One turning vector, and how many steps it has turned:
The counts run from 0 to 531.
-2 1 -17 -10 -12 18 -24 -30 13 52 -6 -42 19 5 -11 -30 11 -4 -26 6 9 43
 11 -36 10 40 19 -11 -31 -37 26 66 45 -2 33 -6 13 => 355
-33 11 -9 0 29 6 4 38 -19 85 30 -15 -7 30 -1 -4 -23 -24 6 1 -11 33 -12
 -22 -1 1 25 12 -35 -9 38 67 -11 -8 36 -16 19 => 362
-21 23 -64 24 -4 27 -12 -3 -12 38 0 5 10 31 -36 7 3 -11 13 -16 -18 50 -2
 -30 13 37 12 -21 -31 -12 22 38 42 -48 23 -32 36 => 372
-13 -15 9 11 14 4 -33 -1 0 31 22 -21 61 4 -40 -30 -17 30 10 -12 -6 5 -11
 -51 15 41 31 -34 -9 -15 28 72 28 2 23 -1 16 => 239
26 13 6 5 29 43 4 -24 1 43 38 -21 32 40 -34 -30 -15 -1 17 5 4 -2 3 -63
 13 40 27 -19 -16 -25 21 65 20 -10 38 5 -9 => 438
-24 -11 -9 -2 16 7 -8 24 -29 79 30 -29 3 39 -12 6 -40 -11 20 27 -27 7 -5
 -23 24 7 43 -23 -11 -3 50 71 -19 -9 9 -4 23 => 56
-25 16 -6 20 21 22 -4 11 -28 38 18 -8 15 34 -19 14 9 14 21 -12 -10 22 -9
 -33 23 42 3 -21 -51 -20 65 46 45 -25 18 -6 -2 => 458
-47 13 -29 -23 11 -36 6 8 -22 80 29 -24 12 12 -41 -8 1 -11 19 1 -10 19
 -9 -31 23 5 41 -6 -37 10 5 42 9 -23 17 -29 24 => 23
-26 4 -28 -18 -10 -20 -21 11 -27 53 24 -31 10 20 -45 -17 2 15 21 -24 9
 30 -14 -17 17 14 21 6 -25 -14 -4 68 11 -56 46 -2 18 => 86
-10 21 -10 19 -15 -51 -6 30 8 16 39 -15 16 11 -5 3 -11 -34 28 5 -4 56
 -20 -59 20 12 10 -9 -30 6 17 65 -14 -4 -15 -39 30 => 370
-11 15 -28 2 -26 -19 -40 -1 -18 -5 28 -52 12 28 -40 14 -7 11 25 -24 2 47
 -26 -32 26 37 24 3 -8 0 17 49 10 -28 47 -11 4 => 74
-26 1 -2 -7 11 0 11 0 17 26 0 -48 33 5 1 3 8 -30 -17 22 -8 44 -5 -29 24
 30 23 -43 -54 -7 54 64 27 6 9 -9 -17 => 48
8 17 -43 45 12 -23 -53 2 20 29 38 -18 23 -13 10 -10 -15 -16 24 46 -23 18
 -28 -39 18 9 52 -22 7 -2 18 59 0 23 14 -42 34 => 51
5 -4 40 -15 11 7 0 4 -14 37 32 -39 51 7 -18 -12 -19 0 24 -4 -4 1 -1 -41
 30 14 31 -31 -31 -10 30 84 6 14 16 4 -8 => 164
-19 27 -18 -15 -30 -11 -17 31 -2 9 34 -44 20 25 -29 4 -16 -1 19 -29 10
 48 -26 -37 28 13 41 4 -12 -9 10 75 4 -6 55 21 -24 => 243
-25 46 -44 30 18 -30 -47 0 -11 10 -2 0 23 16 -14 -1 9 10 6 -18 -9 53 -38
 -34 0 37 9 -11 -27 0 17 59 40 -16 56 21 32 => 41
11 21 -34 50 16 -17 -62 -12 -2 12 21 -17 40 6 -5 -24 3 -2 19 -25 -3 25
 -12 -24 13 -5 13 -8 -11 -23 -10 63 45 -12 58 -8 22 => 252
-17 -6 -24 -14 -6 12 -9 -1 -28 68 22 -26 36 53 -39 -9 -36 3 17 -19 -2 9
 -5 -19 15 4 43 4 15 -32 9 63 0 -28 38 -4 17 => 330
17 19 -12 -1 27 48 3 -40 6 33 -3 -42 37 27 -25 -25 -14 -30 6 -6 -4 22 9
 -22 -16 20 19 -19 -14 -23 35 46 -2 -15 68 -35 0 => 174
2 24 -36 41 -12 18 -45 15 27 -8 20 -18 47 9 -3 -3 -30 -14 22 -24 3 49
 -22 -35 11 9 28 -14 6 -25 24 50 33 11 52 -11 -10 => 157
-9 9 -22 18 -4 -35 -30 8 7 33 -3 -37 29 -26 14 -2 10 -38 -13 -7 3 43 -22
 -13 -6 -2 28 8 -40 -11 31 74 4 36 39 -47 24 => 93
10 28 -6 25 8 13 -42 -13 -5 22 -24 -23 19 11 -10 -4 -27 -6 16 24 -22 31
 15 -20 -23 21 40 -70 -23 5 4 69 -16 31 45 5 25 => 472
-15 19 10 5 25 -9 5 3 -5 27 -1 -49 26 -7 6 -10 12 -35 -7 13 -13 35 8 -23
 4 20 9 -42 -83 11 53 67 8 16 16 -25 2 => 122
0 44 -24 30 2 -30 -23 4 3 20 43 -33 42 5 -7 -2 -22 -46 51 7 -11 17 -18
 -27 10 -22 35 -24 -12 9 -24 50 -21 2 48 -27 13 => 84
-22 39 -15 -13 4 -35 -6 28 -7 32 26 -41 16 8 -20 -9 0 -51 21 -16 0 35 -9
 -31 -2 -17 33 -14 -38 19 -7 59 -24 -1 58 -20 24 => 254
6 45 -25 24 -8 27 13 -24 -23 54 11 -12 21 61 1 15 -11 -39 24 21 -18 21
 15 -32 9 5 28 -32 -48 -7 9 51 -10 3 12 -40 25 => 278
-21 27 -4 16 23 -54 -23 22 -6 0 23 -34 52 8 5 9 -25 -12 20 -7 -25 32 -25
 -14 20 -6 28 -25 -22 23 8 80 -3 -4 30 -11 23 => 147
-22 5 -17 5 -25 -6 -15 63 -18 52 35 -24 2 22 1 -4 4 -16 26 -8 7 57 12
 -23 33 -3 16 -22 -54 -17 27 63 26 -14 -2 -19 7 => 139
-29 13 -20 6 -1 -47 -32 20 -10 21 43 -37 36 18 -16 -6 -12 -6 29 -3 -14
 28 -11 -29 44 10 25 -25 -21 2 -5 77 11 -53 13 9 9 => 222
-8 7 14 -17 -6 6 24 -20 4 54 3 -47 20 19 4 -9 -4 -45 -17 36 1 24 22 -29
 14 19 39 -21 -54 -11 35 73 -8 14 7 -11 1 => 523
7 17 -22 13 -27 24 -25 -11 -34 44 24 5 0 49 -54 -2 -15 11 32 -17 12 22
 -4 -52 4 44 33 12 -7 -17 29 46 4 4 25 -30 28 => 182
-19 28 -59 20 29 32 4 -11 -6 56 2 -20 4 35 -13 12 -4 -39 15 13 -28 36 -2
 -9 -10 22 20 -16 -34 -18 46 16 7 -33 41 -44 11 => 373
-1 3 -4 35 32 -28 -42 -21 -5 24 13 -7 59 -1 -23 -25 1 31 -1 -28 -3 17
 -16 -46 9 18 15 -3 -11 -13 17 80 46 9 32 -8 41 => 177
8 37 -17 34 -2 -40 -39 1 1 24 39 -38 -9 -3 10 -1 7 -31 17 27 -10 43 -25
 -36 3 9 10 10 -27 9 25 63 -15 7 29 -40 29 => 200
14 46 -12 26 -14 39 0 -24 -24 37 21 -2 18 58 -16 24 -20 -31 40 10 -4 13
 1 -36 11 31 31 -20 -37 -20 22 34 4 19 25 -28 -2 => 352
20 65 -23 21 -20 -3 -37 -12 11 5 21 -25 -7 26 -1 -10 -15 -36 18 19 4 52
 -12 -41 -10 17 22 -4 -28 -4 0 50 -25 12 68 1 17 => 443
5 7 -8 26 38 -11 -40 -34 1 48 13 -9 37 -22 -19 -19 11 -9 11 25 -11 -5
 -17 -51 -1 12 48 -27 -36 -6 19 47 16 38 17 -40 27 => 514
